In the rows, zero is written as 128.
One turn sends every row of this set to another row. A few are shown first. Where does it send the rows asked after them?
faleb: [ 93 131  99 126 134 144 170 127 140  96 126 101 166 101 158  95 121 159
  95 118 104 106 114 116 125 109 135 127 132]
fup: [116 107 150 114 116 117 141 141 118 133 112 109 147 137 138  98 105 136
 130 115  81 116 104 121 120 112 133 161 137]
tanu: [ 88 132  87 118 140 139 174 129 138  99  96 110 152 113 149  93 102 135
 105 137 108  89 118 117 129 129 125 159 134]
suli: [ 87 141 139 105 139 122 121 114 171 142  91  86 193 119 158 110 116 154
 115 134 142 106 132 110 113 133 137 110 106]
Mit: [ 43 124 148  97 134 143 137 133 183 134 111 103 161 122 147 104 138 157
 118 103 135 111 142 124 124 132 132 127 117]
Ror: [ 61 103 145  90 129 147 137 145 173 133  91 118 139 146 143  79 124 130
 121 112 122  95 134 134 128 159 135 141 126]
Bidav: [ 83 116 145 142 144 145 144 126 124 119  71 131 129 158 160 118 142 156
 113 119 141 144 119 129 130 143 119 115 126]
lar: [ 78 121 130 122 115 148 131 123 118 122  78 125 135 170 144 100 132 147
 130 113 130 144 115 134 134 150 123 121 132]
dimo: [ 97 113 108 140 143 133 173 141 136  87 107 103 158 121 160 103 122 162
 114 131  98  78 100 106 127 140 141 141 140]
seko: [109 119 135  93 123 130 116 126 158 140  78 100 171 145 150  76 101 126
 123 138 121  92 122 123 117 161 143 120 119]
Nuso: [127 136 156 159 151 128 168 134 147 113  83 100 154 103 146  90 144 175
 102 111 134 109 114 119 120 121 114 122 134]
nenug: [111 138 165 123 119 117 147 141 128 134 119 142 140 129 133 118 122 150
  90 152 140  86 147 123 137 159 138 133 141]
kuzif: [ 96 168 125 125 122 125 152 116 147 123  83  86 173 108 116  86 122 161
 130 113 137 110 123 120 127 122 103 149 135]
Zulo: [ 60 137 134 131 129 139 135 115 125 122  83 114 150 156 148 127 140 167
 132 116 145 148 121 122 132 138 118 121 124]
fupef: [ 67  93 169 121 157 141 148 153 179 125  95 117 139 133 165 103 147 156
 107 112 129  94 130 124 122 151 140 122 123]
Vifi: [ 99 149 165 123 114 114 143 137 132 133 132 130 154 124 131 129 129 165
  96 146 143  90 146 117 136 151 141 127 139]
Ribip: [121 106 160 126 158 127 133 136 165 134  77 106 165 129 177  98 123 147
  97 139 132  94 121 115 111 150 146 100 113]
Satos: [131 128 139 136 121 130 154 139 134 113  71 104 146 135 125  60 122 147
 130 115 113  91 104 128 127 154 118 145 148]
saza: [117 109 161 134 156 115 159 141 128 135 100 118 140 115 158 121 114 140
 101 124 102 123 116 117 115  96 122 156 127]
pemeg: [ 86 132 147 122 135 104 146 130 130 136 107  97 165 121 138 135 109 153
 136 125 105 118 116 106 118 101 120 174 128]
karo: [105 149 155 109 102 121 139 135 128 138 131 135 148 129 124 111 119 149
  95 144 137  94 149 127 137 153 139 131 141]

Bidav goes to Zulo
seko goes to Ribip
kuzif goes to Satos
And these:
Mit goes to Ror
fup goes to saza
faleb goes to tanu
nenug goes to Vifi

One turn sends every row of this set to another row. A few are shown first. Where does it send the rows asked after them?
gal: [141 141 154 141 115 152 112 135 148  78 133 121 136 108 151 135  89 101
 158 138 158 115]
sepa: [116  93 111 144 116 132 121 152 146 116 125 109 114 138 123 115 105  98
 162 104 112 116]
mav: [133 158 132 157 112 109  96 143 138 132 115 134 125 112 141 139 118 142
 130 112 142  92]
vesim: [116 165 152 120 122 106 111 136 126 122 129 152 118 113 128 143 100 136
 137 109 102 135]
lefev: [133 132 124 137 103 150 117 111 144 114 159 106 101  96 145 143  84 121
 161 112 148 121]
Vegir: [128 118 149 140 157 131 140 155 136 128 137 111 148 112 152 127 138 104
 144  96 115 112]
kopug: [118 116 139 123 122 134 109 112 150 103 126 106 100 118 132 161 134 125
 177 124 135 130]
feto: [142 136 150 139 119 146 122 134 148  77 128 112 140 111 149 143  93  96
 157 139 160 121]
viga: [158  98 157 119 111 135 110 125 152  97 120 116 112 134 115 128  89 123
 154 124 113 140]
zin: [121 149 108 138 123 127 132 132 119  94 125 147 134 117 167 116  75 137
 158 127 137 121]
zeri: [139 141 152 139 124 150 121 136 139  84 130 118 141 105 149 140  88 100
 157 139 164 119]
bibaz: [113 167 151 111 122 107 111 136 126 121 127 152 121 114 135 136 102 133
 138 107 113 138]
gul: [116 103 105 148 126 125 115 149 148 112 120 115 112 135 122 115 111  98
 162 102 102 113]
vomo: [120 154 137 151 106 107 147 140 142 107 115 122  98  82 109 149 100 107
 128 126 115 111]
gan: [168 135 153 148 141 102 157 123 148 123 125 135 117 119 139 133 126 114
 158 143 106 104]
gesa: [131 139 119 158 110 109  89 141 141 126 118 122 130 123 156 136 101 144
 127 105 141  98]
zus: [125 113 151 140 153 136 134 152 133 126 138 117 148 116 146 125 137 103
 145  92 115 110]
vepes: [125 148 140 154 107 107 155 146 136 107 121 121 100  87 108 155  98 104
 129 124 115 113]
Gero: [137 145 145 130 111 104 127 121 141 126 137 136 116 143 119 123  94 125
 117 132 126  85]
pafa: [135 114 135 127 123 150 120 103 148 115 158 101  96  94 140 145  81 123
 155 114 132 122]
gem: [117  88 127 121 132 106 130 118 110 123 130 111 118 126 132 122 118 107
 171 129 131 134]
Fepag: [152 131 117 127 136 130 125 147 146 127 129 121 111 110 169 157  88 123
 149 107 164 118]
fodor: [113 100 138 113 141  98 132 128 110 123 120 122 118 112 138 119 127  99
 166 126 135 123]
zezos: [156 110 140 148 133 123 171 131 125 107 127 113 121  83 136 128 106 147
 128 117 109 108]
faf: [116 103 109 145 121 133 120 149 150 113 115 118 109 141 117 114 107  96
 165 104 108 117]
Vol: [161 104 157 126 112 143 109 124 152  96 114 120 114 127 118 131  87 126
 158 128 118 141]
mar: [153  99 152 121 113 145 107 125 157  97 112 124 116 139 123 136  95 126
 153 124 122 139]
zike: [147 114 148 161 125  97 134 115 120 111 132 131 134  85 161 105 115 101
 165 125 109 110]
reviv: [115 151 103 139 130 126 128 135 114  91 126 143 136 118 164 124  83 144
 161 124 132 119]
lolo: [150 106 140 149 138 123 179 134 129 111 125 114 120  91 138 137 108 142
 133 119 102 115]
Fab: [137 147 136 152 111 104 139 123 134 136 137 125 115 126 115 114  97 128
 126 138 116  83]
Sufog: [144 108 144 168 129 100 125 129 121 113 139 116 131  93 148 115 128  92
 178 122 113 110]
guguk: [115 166 152 122 129 104 111 137 123 117 119 158 123 106 134 142 106 138
 139 117 107 130]
vaf: [162 151 153 152 119 101 157 128 156 107 122 134 111 118 147 132 118 113
 157 141 112  93]
Rapan: [119 144 102 138 124 129 125 128 117  85 130 142 137 114 166 118  84 140
 160 122 134 118]
Besem: [155 105 139 152 134 126 173 133 124 106 123 114 125  91 141 134 112 147
 133 115 110 111]
mifat: [132 107 150 142 152 134 131 155 136 123 140 114 141 106 147 134 138 104
 147  94 112 112]
Nul: [115 153 142 153 107 104 149 146 129 109 127 118 100  82 109 143  99 109
 131 129 111 106]
zavi: [104 113 136 129 122 124 113 116 149 104 118  92  95 108 129 146 130 130
 177 124 119 125]
supi: [151 139 114 127 127 131 129 132 138 137 123 137 116 113 162 147  87 136
 139 110 164 126]

Besem goes to reviv
pafa goes to zike
And these:
bibaz goes to viga
lefev goes to Sufog
mifat goes to guguk

One turn sends every row of this set to another row. A few are shown first. Where does it send the rows asked after them?
rus: [139 119 118 140 154 116 147 155 159 125 137 120 122 147 154 117 165 120
 173 105 118 137 130 136 140 110 131 139]
Met: [115 112 151 143 124 136 100 135 155  88 152 140 108 109 134 125 111 153
 150 110 137  96 142 117 155 126 111 131]
Tadap: [147 146 136 153 149 142 113 133 166 132 131 142 115 129 151 119 124 104
 137  89 147 105 140 140 148 133 142 119]
Der: [106 115 113 173 139 142 149 154 145 128 121 131 139 110 155 101 132 127
 156 121 128 103 143 119 120 120 139 115]
roli: [110 116 139 125 117 141  85 130 164 125 124 115 130 144 145 117 134 127
 136  92 128  92 142 131  88 127 127 129]
fuv: [113 127 141 151 140 130 134 129 140  84 140 142 114 128 139 115 145 135
 157 128 136 108 135 132 187 121  97 123]
tino: [101 130 128 132 148 156  89 143 171 115 143 138  96 125 126 116 148 155
 123 133 146 148 147 133 141 115 100  98]
nopu: [ 99 140 144 154 168 118  78 136 174 141 121 120 115 126 167 120 156 115
 159 104 112 141 157 141 151 131 102 120]
Gemek: [102 140 169 164 147 119  75 128 181 119 130 142 127 132 151 114 133 108
 155  93 136 123 149 128 127 131 139 117]
res: [116 113 143 140 122 140 115 118 143  82 128 153 112 123 131 130 113 144
 138 118  92  99 161 114 115 116  97 134]
pive: [103 128 123 133 115 121 129 129 151 122 106 110 114 117 138 144 134 131
 123 106 125 126 145 124 179 143  87 114]
fivu: [132 121 116 156 166 118 146 139 159 121 148 148 105 107 158  89 148 121
 147 131 110 123 145 136 146 112 108 113]
zit: [125 142 142 126 141 130 101 116 181 109 132 142 110 115 114 126 146 165
 119 105 127 148 144 110 115 109  85 123]
Pepa: [ 80 131 167 132 119 139 120 133 157 125 141 119  82 126 132 145 143 131
 120 112 122 110 157 100 152 142 102 114]
mupe: [113 146 144 137 133 114  92 110 170 156 126 132 104 133 135 134 150 125
 163  91  89 134 157 146 111 104  89 129]
mukom: [ 95 146 141 157 147 117 111 131 182 149 112 127 109 156 147 124 136 112
 173 102 101 147 164 148 138 109  89 119]
fiza: [118 161 135 186 144 113 149 133 170 138 134 134 111 151 132 121 132 107
 146 105 138 152 142 133 127 109 118 108]
Lolu: [109 130 128 144 143 120 134 151 170  93 132 139 137 133 141 133 144 127
 175 149  94 129 164 111 100 121  96 132]
sasi: [110 141 135 148 139 123  58 132 166 159 128 140  90 118 145 129 144 118
 154 107 109 132 144 132 127 122 103 122]
Bazib: [129 141 116 141 121 125 100 111 158 127 135 137 135 112 139 106 121 134
 141 106 143  96 124 141 154 127 101  96]
zed: [116 122 126 116 108 124 155 139 150 112 140 131 106 134 126 168 135 134
 148 117 121 148 147 106 117 118 117 126]
vete: [ 89 141 163 134 119 135 105 117 170 116 152 134 125 149 131 119 127 141
 157 110 118  88 150 101 105 125 100 103]
medi: [116 135 145 149 142 138 129 134 157 121 109 142 118 168 129 128 165 108
 152 126  98 115 135 108  88 110 119 139]
Votun: [105 149 138 180 133 129  88 133 160 135 130 140 104 133 135 124 132 114
 121 118 128 132 137 104  82 127 124 114]
dati: [107 148 128 133 158 125 121 131 178  93 127 137 121 134 142 111 154 140
 116 112 141 159 168 121 145 118  80 117]
Peteb: [103 117 139 131 112 122 127 149 163 113 115 118 102 103 121 166 142 135
 135 129 102 132 160 117 129 134  93 142]
Zeku: [100 125 159 129 124 134 123 113 145 119 129 132 100 125 132 142 156 143
 115 115 128 119 116  80 124 133 122 112]
gela: [103 138 123 150 102 141 141 138 137 133 147 137 132 130 134 126 137 131
 171 104 134  90 141 106 106 116 130 114]
guzi: [108 132 122 124 142 148 130 127 172 114 136 140 103 155 123 125 126 157
 132 116 109 160 166 125 125  99  92  95]
guge: [106 111 145 146 139 126 159 132 156 133 123 127  76 114 135 128 138 130
 116 116  91 131 157 121 153 119 100 119]
rufot: [110 120 147 137 145 130 179 128 164 106 128 133 104 115 150 132 135 115
 114 108 135 135 171 134 136 123 120 122]
dib: [119 139 119 159 127 132 132 123 126 131 129 140 142 102 149 109 153 130
 145 100 133  88 128 100 121 127 131 114]
pok: [ 92 103 127 138 125 138 125 133 157 115 100 116 121 114 147 125 133 132
 107 127 152 125 129 132 145 136 119 106]
tak: [116 136 121 143 133 114 122 121 141 134 148 111 129 135 134 134 174 139
 149 108  97 148 141 142  85 105 116 119]
Zad: [106 136 134 157 151 128  99 131 161 124 145  93 146 122 159 125 144 138
 139  94 137 137 153 153 125 135 137 104]
beze: [108 139 141 163 133 133 166 140 154 112 133 134 151 113 141 123 145 123
 168 106 124  97 162 115 103 119 128 132]
Pimum: [124 136 134 157 136  98 120 113 153 133 124 161 109 148 138 107 161 100
 157 101  96 142 139 136 108  95 116 126]
fegub: [102 106 123 144 126 120 149 127 135  83 128 144 111 148 142 105 140 132
 148 127 100 115 152 122 143 103  82 133]
pep: [109 115 135 145 134 125  67 132 155 125 126 145 122 128 142 126 145 120
 159 115  92 134 146 133  85 117 135 122]
Bik: [111 136 135 150 136 112 113 124 163 129 133 132 134 152 144 114 149 112
 178  92 129 141 141 168 152 108 130 104]

Bazib goes to fivu
Zad goes to fiza
beze goes to gela
And these:
medi goes to roli
Met goes to fuv
Zeku goes to pok
zit goes to tino
Pimum goes to pep
nopu goes to mukom
pive goes to guge

